0: [-0.45 -1.12 -0.30 0.05 -0.62 0.41 -0.03 -1.01 1.84 1.23 -0.28 0.23 0.29
 -0.50 -0.75 -0.53 -2.01 0.64 0.32 -0.63 0.17 -0.82 1.63 0.69 -0.99 0.86
 -0.75 0.03 1.72 -1.01 -1.45 -1.17 0.22 0.89 3.16 -0.49 0.72 0.44 -0.84
 0.37 0.46 -1.48 0.40 0.02 1.12]
1: [-0.11 0.09 -0.81 -0.68 1.26 -2.91 -0.20 0.99 0.65 -1.00 0.67 -0.87 -0.72
 -0.30 -0.37 0.24 0.00 -1.40 -1.46 -0.17 -1.06 -1.32 0.25 1.82 0.05 0.16
 0.79 0.61 1.32 -0.12 0.07 1.42 0.92 1.98 0.88 0.22 -1.17 3.16 -0.57
 -2.62 0.09 1.07 -0.03 -0.98 -0.41]
2: [0.19 1.13 0.21 1.05 0.25 0.32 0.64 -0.35 -0.38 -0.31 0.11 0.26 -1.15
 -0.38 -0.90 -0.56 0.75 -0.95 -0.79 1.71 -0.03 -0.06 0.93 -0.64 -0.97 -0.43
 -0.16 0.28 -0.03 1.07 0.08 2.14 0.17 1.22 0.53 0.70 0.57 0.56 -0.05
 -0.21 1.03 0.42 0.06 1.27 -0.68]
3: [-1.69 0.79 0.31 -0.52 1.72 -0.77 1.00 1.41 -1.49 0.41 0.45 0.07 1.98
 -0.10 -1.15 0.19 0.95 0.07 0.29 0.78 1.07 0.48 0.97 -2.64 -1.54 -0.57
 0.26 -0.93 -0.71 1.69 0.20 0.08 -0.73 -0.45 -1.06 1.06 2.76 0.61 0.26
 -0.79 -1.26 -0.38 -1.22 0.26 1.50]
4: [0.15 -1.08 -1.76 -0.52 -0.07 1.03 0.31 -0.04 1.98 -0.52 -0.58 -0.07 -0.19
 -0.40 -1.10 0.27 -1.24 2.11 0.21 -0.83 -1.29 0.74 -1.46 1.83 0.04 0.64
 0.45 0.61 1.73 -3.96 -0.75 -1.37 -2.33 -1.17 2.75 0.24 0.87 -1.49 1.30
 1.62 0.35 -1.76 -1.04 1.03 -0.48]
5: [-1.94 -0.56 -0.68 0.82 -1.70 0.55 0.01 -0.62 0.70 1.93 -1.10 -0.61 0.77
 0.22 0.20 -0.88 -1.27 2.56 1.12 -1.72 -0.13 0.39 0.75 0.39 -1.46 1.86
 0.08 -0.49 1.03 -2.67 -1.04 -0.80 -1.19 -1.11 1.84 -0.59 0.84 -2.64 0.77
 0.61 1.34 -1.98 0.34 0.19 0.96]
6: [0.19 -0.59 -0.35 -0.40 -0.45 -0.95 0.98 -0.79 -1.11 0.70 0.17 1.17 0.15
 -1.29 0.04 -0.70 0.75 0.44 -1.58 -1.66 0.30 0.62 -0.67 -0.77 -1.03 -1.97
 -1.48 -0.90 -0.41 -1.24 -1.45 -0.16 0.59 -0.70 -0.40 1.05 2.51 -0.97 0.91
 0.63 -0.42 -1.49 0.28 0.55 0.23]
7: [-0.32 -0.12 1.45 0.59 -1.76 -2.54 0.60 -0.31 -1.00 -1.06 0.19 -0.84 2.14
 -1.11 -0.87 0.63 -1.18 -1.18 -1.01 -1.68 -0.62 -0.44 1.70 -0.32 -0.64 0.00
 0.27 -1.97 -0.57 2.41 -0.92 -1.49 0.80 -0.34 -1.05 -1.12 0.44 -0.01 -2.28
 -1.48 -1.10 0.80 -0.10 -2.27 1.19]
8: [1.25 -0.48 1.72 0.04 -0.43 -1.16 -1.98 -1.31 -1.29 0.80 -0.63 0.09 0.82
 -1.47 -1.18 -1.00 -1.65 0.20 -0.29 0.16 -0.75 0.23 0.38 0.32 0.46 0.94
 -1.65 -0.07 -0.74 -2.40 -2.20 -0.32 0.06 0.66 -0.06 -0.12 -0.22 -1.74 -0.04
 1.41 1.65 0.35 2.37 -0.60 -0.13]
9: [0.70 0.06 1.25 -0.05 0.72 -0.75 -0.80 -1.52 -0.29 -0.34 0.43 1.27 0.09
 -1.24 1.38 2.27 0.09 -1.48 -0.32 0.61 1.01 0.02 0.25 -0.09 1.80 0.39
 0.29 -0.93 0.39 -0.53 -0.03 -0.53 0.08 1.30 -0.53 0.09 -1.45 -0.27 -0.43
 0.04 0.91 1.10 -0.49 -0.55 -1.11]
10: [-1.88 2.34 1.33 -0.88 3.16 -1.29 -1.10 0.77 -0.45 -0.08 0.36 0.57 0.27
 -0.78 -0.90 1.60 -0.48 -1.32 -1.78 1.42 0.96 -0.33 0.99 0.65 -0.62 1.91
 -0.45 -1.56 -0.99 -0.24 -0.57 -0.65 0.49 1.65 0.26 -0.22 -0.32 0.93 0.39
 -0.47 0.34 0.93 0.84 -0.57 1.48]
11: [0.13 0.06 0.98 -1.33 0.29 -2.51 -0.61 0.37 -1.32 -0.82 1.29 0.33 0.69
 -0.74 -0.77 0.68 -0.27 -0.12 -1.55 0.13 -0.24 0.02 0.71 0.72 0.91 -0.55
 -0.20 -1.04 0.16 0.29 -0.37 0.66 -0.12 1.47 -1.54 0.91 -0.80 1.57 -1.02
 0.14 -0.73 1.74 -0.94 -0.58 -0.30]
12: [-1.60 -0.29 0.73 0.22 -0.35 -0.85 -0.23 -1.26 -0.67 0.59 0.70 1.09 0.34
 -0.17 -1.04 1.09 1.55 -0.72 -0.42 0.70 0.96 1.01 -0.46 -0.33 1.25 -0.30
 0.58 -1.86 0.02 0.06 -1.65 1.23 -0.85 0.62 -0.68 -0.05 1.41 0.30 0.90
 -0.15 1.17 0.94 1.40 0.05 -0.22]
13: [1.74 1.59 -1.48 -0.49 0.14 -0.98 1.52 2.08 0.59 -1.04 -0.39 -0.96 -1.35
 -0.61 0.13 0.38 1.49 -0.73 -1.27 2.25 1.80 -0.62 0.16 -0.69 1.10 0.32
 -0.75 0.46 0.19 1.60 0.88 0.73 1.13 1.11 -0.24 0.92 0.10 1.64 -0.55
 -0.24 0.11 1.03 -1.88 0.77 -0.19]
14: [0.48 -1.44 1.00 -0.39 -1.14 0.52 -2.20 1.00 -0.15 0.55 2.36 -0.50 0.95
 0.50 2.60 -2.23 -1.98 0.32 -0.04 -0.63 -1.64 -0.47 -0.08 1.12 0.23 0.72
 -1.77 -0.33 -1.16 -0.14 1.26 -1.15 1.15 -0.27 -0.79 0.06 -2.53 0.75 -1.16
 0.51 -0.56 -0.09 2.02 -0.64 -0.19]
15: [0.43 0.87 -1.72 1.33 -2.62 -1.03 -0.73 0.36 -0.39 -0.93 -1.03 -1.13 0.93
 0.18 -0.83 0.35 -0.12 0.90 0.28 -0.25 -0.07 1.02 -0.45 -0.02 0.55 0.18
 0.85 0.15 0.18 0.74 -1.12 -0.11 0.09 -1.33 -1.41 0.27 0.28 -0.01 1.08
 0.89 -0.86 1.64 -1.21 0.38 0.93]
16: [2.28 1.22 0.24 -0.36 0.38 1.00 -0.01 -0.98 0.11 -1.33 -1.19 -0.23 -1.07
 1.47 -0.11 1.28 0.38 0.18 0.37 1.50 1.28 2.04 -1.79 -1.02 1.02 -0.27
 0.77 0.11 -0.79 -0.56 -0.37 0.86 -1.07 -1.84 -1.92 -0.43 -0.03 -1.32 1.64
 0.94 0.29 2.23 0.17 0.40 -1.79]
17: [-0.39 -0.16 0.71 0.46 -0.33 0.33 -0.71 -2.18 0.61 2.83 -1.60 -0.43 1.05
 0.25 -0.10 -1.06 0.43 2.46 0.82 -1.24 1.06 0.16 0.20 0.04 -1.00 1.21
 -0.61 0.11 0.28 -3.02 0.29 -0.72 -0.13 -1.15 1.61 -0.69 2.26 -2.07 0.84
 1.85 1.84 -1.58 0.69 -0.19 1.47]

[-0.97 -1.05 0.54 0.79 0.69 4.27 -0.89 -0.66 0.68 2.75 0.93 0.61 -0.84
 3.24 0.71 -2.40 -0.25 -1.40 0.65 -0.29 -0.52 -3.38 0.76 -2.59 -1.05 -2.25
 -1.59 0.60 -1.04 2.08 1.88 -0.27 1.39 -1.58 -1.99 0.54 -2.23 -0.99 0.81
 0.82 0.59 -0.78 2.84 -0.36 0.39] 14 2 6 0 12
[1.00 -0.79 -1.22 -0.47 0.07 0.76 0.89 0.94 -1.15 -1.76 1.28 1.12 -0.43
 0.07 0.98 0.06 0.95 -1.65 0.16 0.68 -0.45 0.19 -1.07 -1.43 1.01 -2.85
 -0.25 0.38 -1.01 0.12 1.43 0.11 0.28 -0.43 -1.71 0.09 -0.42 0.17 0.00
 -0.03 -0.79 -0.72 0.26 0.61 -0.85] 2 6 9 13 11
[1.29 1.40 -0.21 1.05 -1.43 0.53 -0.40 0.80 -0.52 -1.48 -0.44 0.41 -0.56
 1.14 0.67 0.32 0.31 -0.35 0.55 0.64 0.51 2.01 -1.23 0.02 1.19 0.16
 0.75 -0.47 -1.28 0.15 -0.37 0.27 -0.45 -1.74 -1.43 0.87 0.45 -0.05 0.90
 0.56 -0.29 1.89 0.00 1.11 -1.37] 16 15 2 12 9
[-0.95 0.55 1.33 -0.33 1.72 -0.33 -0.04 0.17 -1.22 0.28 1.28 1.10 0.21
 -0.53 -0.37 1.86 0.10 0.01 -2.71 0.39 0.83 -0.08 0.35 0.92 -2.33 -0.40
 -0.09 -1.32 -1.55 0.53 0.39 -0.67 0.70 0.85 0.32 0.23 1.04 -0.56 0.45
 0.12 0.16 0.14 0.28 0.05 1.49] 10 2 11 3 12
[-0.15 0.72 0.05 0.68 1.10 -0.13 0.48 -0.13 0.21 -0.05 0.76 0.14 -2.17
 -0.13 -0.34 -0.19 0.55 -1.16 -0.26 0.93 0.66 0.18 1.28 0.17 -0.50 0.30
 -0.18 0.87 -0.34 1.53 0.05 1.34 0.22 1.11 0.46 0.19 0.08 1.33 0.80
 -1.18 0.09 1.17 -0.58 0.22 -0.22] 2 13 1 12 11
[-0.75 -1.25 1.42 -0.24 -1.05 3.47 -1.98 -2.25 0.41 3.08 -0.53 0.10 -0.47
 2.77 0.27 -1.89 0.51 1.64 0.17 -1.24 -0.11 -0.65 -0.29 0.54 0.18 0.67
 -0.77 1.07 -1.52 -1.01 -0.13 0.75 0.12 -0.84 -1.69 -0.41 0.21 -2.69 0.12
 1.81 1.31 -1.35 2.37 -0.46 -0.49] 17 5 8 14 6
[0.17 -1.13 -1.97 -1.24 -0.75 1.95 0.20 0.65 0.37 0.86 1.46 0.41 -0.38
 1.40 -0.57 -1.99 -0.27 0.78 0.81 -0.68 -0.62 0.90 0.73 -2.23 -1.79 -1.47
 -0.62 0.96 0.25 -2.06 0.84 -0.72 -1.57 -2.08 -0.61 -0.11 1.32 -0.75 0.61
 1.21 0.06 -1.27 0.16 0.61 0.74] 6 5 17 4 0
[0.60 -0.51 0.25 0.36 -0.53 -1.17 0.04 0.22 -0.48 -0.31 0.48 -0.38 0.04
 -0.19 0.90 0.60 -1.01 -0.54 0.16 0.18 -1.42 0.60 0.34 1.45 0.94 -0.45
 0.62 -0.66 1.12 -1.16 -0.10 0.13 -0.04 0.77 1.81 0.13 0.01 0.77 0.35
 -0.10 0.32 -0.52 -0.28 -0.01 -0.25] 9 11 0 2 1
[1.02 -2.07 0.40 -1.32 1.21 0.63 -0.47 -0.59 0.38 -0.45 0.85 1.58 -0.65
 0.98 0.30 -0.38 0.74 -1.42 0.10 -1.31 -1.20 -0.39 -0.79 0.23 0.03 -2.79
 0.69 -0.05 0.22 -2.09 1.28 1.09 1.18 -0.01 -0.78 -0.82 -1.77 0.08 1.25
 -1.69 -0.82 0.05 0.33 0.04 -1.29] 9 11 1 2 6
[0.45 -0.29 -1.03 0.26 0.42 0.77 0.04 -0.24 -1.06 -2.20 0.22 0.11 -0.54
 0.07 1.00 -0.01 0.26 -0.35 -0.04 0.46 -0.40 1.56 -1.88 0.07 1.43 -1.22
 0.69 -0.22 -0.71 0.14 0.22 0.30 -0.94 -1.18 -0.67 -1.66 -0.14 0.42 1.11
 0.45 -1.08 1.05 -0.36 -0.04 -1.17] 16 15 9 12 2
[-0.89 -0.76 0.33 1.07 -1.28 0.06 0.51 -0.13 1.29 0.84 -1.50 -0.80 1.05
 -0.91 -0.49 -0.06 -1.40 0.15 0.91 -2.06 -0.57 -1.69 0.68 0.19 -0.05 0.00
 -0.34 0.25 0.94 0.29 -1.16 -0.78 2.45 -0.48 0.15 0.98 0.64 -0.25 -1.40
 -0.79 -1.17 -1.73 -1.20 -0.23 0.67] 0 7 15 6 5
[1.42 -1.68 -1.31 -0.91 -1.00 0.38 0.48 0.04 -0.46 -0.12 1.18 -0.36 -1.04
 0.98 0.52 -2.56 1.67 0.07 -1.54 -1.53 0.61 0.69 -1.74 0.37 2.09 -2.64
 -1.96 0.50 0.14 -0.94 -0.30 0.40 -0.70 -1.46 -3.21 0.99 0.34 -1.44 0.88
 1.22 0.78 -0.93 0.32 1.52 -2.01] 6 16 15 12 2
[0.48 -1.11 -1.20 -1.32 0.37 1.04 0.15 0.41 -0.63 -1.39 -0.31 -0.03 0.15
 1.41 -0.16 0.13 1.35 1.54 0.85 1.08 -1.17 0.92 -0.95 -0.59 -0.61 -0.20
 0.86 0.87 0.14 0.31 0.80 0.67 -1.03 -0.72 -0.69 -0.33 -0.24 0.96 0.62
 -0.80 -0.71 0.64 -1.62 0.99 -0.02] 15 2 16 3 13
[-1.85 0.18 0.46 1.18 0.26 -0.40 -0.07 -0.01 0.73 0.24 -0.58 -0.29 0.44
 -1.58 -0.49 0.54 -1.35 0.71 0.89 0.28 0.35 0.96 1.23 0.81 -1.08 1.75
 -0.24 0.74 0.19 -0.99 -0.48 -0.53 -0.82 1.36 2.88 0.92 -0.14 0.35 1.09
 -0.77 0.90 -1.59 -0.61 -0.87 0.28] 0 5 2 10 4
[0.71 -0.90 0.00 -0.29 -0.44 1.86 -1.10 -0.78 0.48 0.70 0.79 0.17 -0.74
 -0.10 0.30 -0.47 -0.51 -0.48 1.96 0.59 -0.75 -0.30 -1.00 0.10 0.09 -1.15
 0.28 0.75 0.16 -0.15 0.89 -0.79 0.02 0.29 -0.74 -0.49 -1.85 -0.07 0.21
 0.44 -0.18 0.23 -0.45 0.20 -1.56] 9 14 2 16 15
